In the rows, zero is written as 128.
The rows of X fall into a few groups, and each row is roughly a mix of its group's hidden directions.
X:
[[108 111 131  65 147  85 156 118 170 159  77 124 127 179 149 124 143 114]
 [157 191 115 120  82 125 112 109 137  75 157  85 135  98  96 161 129 140]
 [131 137 112 120 142 113 114 106  96  41 139 137 124 117 106 155 147 195]
 [129 126 128 175 146 120 161 113 165 120 164 153 137  66  97 169  78 144]
 [ 77  65 140 120 120 134 146  80 169 156 113 100 123 164 118 123 147  85]
 [140 153 143 141 106 130  99 154  61  94 181 132 147 177 102  95 137 145]
 [150 153 134 112  84  96 132 156 175 163 143 167 133 158 113 108  73  86]
 [126 109 112 156 158 158 120 130  74 124 132 107 142  54 184 104 147 133]
 [137 167 153  95  91 107 147 122 190 145 114 130 149 168  85 157  86 113]
 [178 199 106 136 104 133 106 160  96  80 154 126 135  87 135 146 122 143]
 [118 127  83 153 131 163 108 108 171  98 142 111 108  85 141 196 153  97]
 [141 182 157 154 129 121 134 145 163 161 179 122 137 153  63 156 102 143]
 [143 148 102 133 137 150 111 190 118 161 120 136 118 157 191 128 157  70]
 [159 194 117  92  94 119 106 169 171 149 120 136 122 176 129 147 121  92]
 [ 99 106 132 130 135 161  88 130 165 196 126 111  95 180 121 118 162  93]
 [115 116 132 169 113 148 129 111  90  48 177 144 163 131  98 157 117 136]
 [116 100 117 148 163 117 147  97 195 159 124 139  92  66 112 154 107 146]
 [126 143 136  74 130 118 109 137 196 195  84 144 124 159 130 122 107 118]
 [165 131 131 113  75 133 119 155 139 165  69 162  73 137 125  98 100 107]
 [112  89 149 170 146 159 151 119  61  89 132 145 177  96 141 124 109 146]
 [118  93 135 181  80 193 122 107 127 102 129 145 133 105 109 153  96  86]
 [ 93 106 156 109 180 125 139 137 159 206 109 135 154 175 142 115 125 120]
 [126 136 148 163 106 174 151 122  91  76 134 124 194 114 128 173 103 110]
 [142 134 106 141 132 133 102 122  73  44 144 143 116  99 120 139 145 182]
 [117 122 113 106  94 156 128 118 179 145  85 104 122 151 154 163 146  53]
 [108 110 153 107  96 105  98  85 149 124 160 131 127 157  57  87 106 158]
 [138 162 151 149 112 161 137 117 110  83 137 126 191  90 105 173  85 150]
 [143 160 162 127 124  94 116 134 103 134 177 128 143 141  72  82 103 186]
 [155 158 124 178 140 146  83 171 105 155 184 149 100 103 109 103 118 155]
 [153 181 116 136 116 135  74 182 111 155 180 120 116 163 131 100 151 111]
 [147 166 146 110  88 130 113 166  68 108 142 126 168 189 135  96 131 111]
 [144 156 100 139 132 155  69 152 127 171 152  88  87 102 153 103 173 115]
 [104  96 119 165 127 152 149 121 161 105 146 173 166 116 137 178  87  76]
 [160 149 102 147  87 130 109 116  93  53 156 120 105  74 110 131 131 150]
 [134 137 161 132 101  99 153 100 122  94 158 139 162 116  65 121  74 170]
 [109 101 113 132 145 146 109  80 106  79 120  89  94 105 114 146 184 174]
 [122 111 143 128 152  97 157  99 189 177 120 139 113  79  98 124  83 159]
 [111 100 114 110 148 128 149 103 200 170  76 126 113  90 156 154 119 103]
 [136 124 102 106 143 105  92 138 150 187 123 114  60 116 146  76 161 135]
 [144 147 149 143 137 102 115 136  83 114 178 144 135 120  84  85 106 198]
 [168 128 134 154  74 108 148 144  67  88 143 155 113 108 110  83  96 136]
 [ 86  68 151 170 162 137 173  89  94 113 151 106 164 108 125 126 135 139]
 [169 185 115 140  75 105 143 121 148 102 166  90 110  87  93 149 118 122]
 [167 197  97 127 118 117  97 181 113  92 166 142 114 158 129 151 148 128]
 [102  83 135 132 135 137 150 142 159 164 107 180 157 156 161 128  91  68]
 [104  94 138 119  85 148 129 103 152  93 101 155 124 198  93 163 122  95]
 [109  84 140 102 142 120 137 143 136 190  83 151 125 167 168  81 126  95]
 [114 101 160 141 135 113 153  82  98  85 141 129 146 109  74 121 106 195]
 [ 94 118 165 157 158 147 133 106 176 185 162 119 165 120  88 140  93 135]
 [118 108 133 146 187 157 145 164  75 156  98 128 144 130 193 122 158 124]
 [105  97 146  98 132 110 178 122 170 162  76 139 139 182 141 143 119  86]
 [117  95 143 129 126 140 157 151 142 197  90 141 135 155 168 105 114  64]
 [ 79  72 156 129 153 159 140  82 151 175  99 103 163 104 139 119 119 119]
 [104  90 159 125 114 121 140 137 130 148 133 182 172 184 123  94  79  95]
 [124 117 160 111 108 118 179 150 124 144  84 151 149 208 132 131 111  87]
 [122 133 138  71 141  73 154 135 170 171  96 131 119 194 126 117 134 125]
 [129 103 126 172 174 162 132 169  63 134 124 161 139 107 181 115 132 129]
 [107  93 110 118 134 177  72  99 140 157  96 102 108  76 162 105 151 122]
 [141 130  90 137 108 142  94 168 108 125 136 131  75 172 159 117 181  79]
 [149 144 134 158 159 100 126 143  88 117 180 148 120  91 101  99 112 198]
 [149 166 119  70 101  58 161 117 163 109 113 102 109 157 109 139 140 135]
 [133 133 146 101 132  97 171 165 143 166  89 153 124 209 137 131 126 100]
 [178 195 103 126  95 134  88 155 110  77 143 141 112 102 117 148 120 152]
 [143 124  96 116  67 106 140 121 119  46 126 140 100 161 124 148 145  92]
 [131 148 108  87 116 110  94 130 200 183 118 110  83 153 126 120 148 103]
 [ 85  76 153 166 182 151 154 106 104 161 143  99 163 102 145 111 138 133]
 [132  98 132 135 117 134 163 158 115 180  91 138 128 131 184  91 117  63]
 [168 149  94 141  79 115 137 149  80  52 144 134 102 122 140 134 144 106]
 [103 112 166 150 179 142 132 150 137 213 142 141 161 148 130 102 105 128]
 [ 93  87 143 128 151 154 141  94 109  73 103 158 188 117 135 162 104 149]
 [ 97  82 151 161 161 127 161  81 100  98 151 116 157  89 103 129 120 174]
 [137 141 159 134 141 114 146 108  69  94 138 102 144 104  91 112 129 208]
 [137 146 136 153 130 144 117 138  45  69 164 111 144 138 115 124 157 167]
 [161 137 114 143 126 109 162 149  62  66 128 153 145  81 159 124 112 147]
 [175 199 114 135  72 114 121 145 147 112 161 105  96 127  89 150 127 117]
 [160 155 150 127 165 100 185 159 109 175  91 127 135  89 151 115 104 161]
 [ 93  56 135 124 171 122 138  92 130 168 101 124 114  91 147  83 134 150]
 [117 135 130 116 138 146  87 157 168 197 123 132  99 196 125 123 151  99]
 [115  93 114 159 162 135 125  97 104 104 151 125 136  37 144 115 123 165]
 [177 196 113 141  76 108 128 143 141 107 167 106  96 113  89 148 124 125]
 [118 128 110 127  91 171  91 140 138 105 126 131 117 197 132 162 161  67]
 [177 153 110 138  61 118 129 145  77  65 134 136  97 114 120 113 125 124]
 [136 127 139  99 143 117 116 168  95 183  98 127 105 177 158  66 157 130]
 [157 167 119 188 120 174  83 166 100 131 180 133 112  97 115 133 125 131]
 [151 160 149 154 111 124 172 156  98  97 151 155 193 121 128 148  74 117]
 [141 150 165 138 132 115 135 131  57 104 157 115 158 131  92  95 121 193]
 [122 142 138 112 130 134 100 146 182 215 122 116 100 176 115 114 138 103]
 [143 160 119 128 116 111 107 105 111  55 164 121 121 109  79 146 132 189]
 [112  97 123 107 162 143 151  95 111 116  57  90 118  97 165 147 170 151]
 [128 129  98 157 114 152 133 155 164 119 144 166 142 130 161 177 108  50]
 [126  79 141 114 104 113 153 139 113 169  89 155 121 145 160  60 106  88]
 [106 100 136 108 208  88 135 126 135 162 122 158 130 123 136 100 124 189]
 [154 153 157 151  80 142  98 160  83 134 163 147 130 160  86  81 100 133]
 [155 167 133 128  88 100 132 161 171 157 161 164 142 143 108 119  69  91]
 [129 125 122 163 124 149 132 106  76  50 155 120 154  77 122 151 127 156]
 [132  87 128 106 138  91 149 124 139 186  85 137  81 106 148  65 122 133]
 [139 157 139 116 106 121 109 152 178 189 132 126  88 191  90 124 130 106]
 [141 161  97 132 128 152  84 183 136 166 145 123 111 155 172 125 161  73]
 [100  88 146 109 163 129 138 146 145 196  90 154 135 179 158 102 126 103]
 [134 173 113 132 133 134  92 110 133  71 167 108 125 114  86 177 148 178]
 [ 84  53 151 139 144 132 185 106 116 136 101 134 158 153 151 121 125  93]
 [148 166 150 136 107 137 143 161  56  88 146 128 193 154 139 124 115 124]
 [112 112 110  94 144 129  82 123 164 198 117 105 108 112 166  78 150 109]
 [108  94 164 140 138 135 175 136 102 127 114 169 200 146 147 123  79 109]
 [105  91 120 168 156 165 139 125  64  84 141 124 165 105 172 137 150 118]
 [114  91 120 159 116 187  72 122 119 159 126 112  69 130 123 104 168 110]
 [106 110 148 125 149  96 161 144 146 142 137 162 128 227 101 139 129 118]
 [128 129  93 136 117 162 139 145 137  97 105 137 143 125 185 186 139  58]
 [133 135 131 150 159 162  79 119 113 152 140 112 115  52 118 107 126 189]]

Here is one row of each group, with its name. Which group are the others in?
[103 157 147 106 176 125 102 126 190 191 150 109 153 156 105 142 129 150] => <20>
[103 108 131 121  96 127  83  73 149  91 171 117 118 144  61 119 132 152] => <59>
[108 115 134  91 126 119 163 124 179 155  76 125 133 187 143 161 136  79] => <43>

[ 91 121 154 158 165 156 138  99 179 168 156 107 170 108 100 168 106 129] => <43>
[150 126 119 197 101 180 123 150  79  90 147 153 121  90 131 145 113 110] => <43>
[111  93 160 169 163 121 173 125 129 144 147 173 168 105 111 128  68 146] => <59>
[134 129 111 153 159 169  90 143  88 150 135 104 127  58 178 103 150 138] => <20>
[148 132  89 164 131 169 133 164 106 103 108 140 104 106 182 175 154  85] => <43>
[ 96 148 154  94 139 121 104  86 181 146 149  90 162 158  77 143 129 158] => <43>
[166 185 137 126  96 117 101 180 123 151 151 142  99 187  93 110 124 127] => <43>
[106 116 168  97 109 102 147 104 176 187 122 113 153 167  96  97  97 110] => <43>
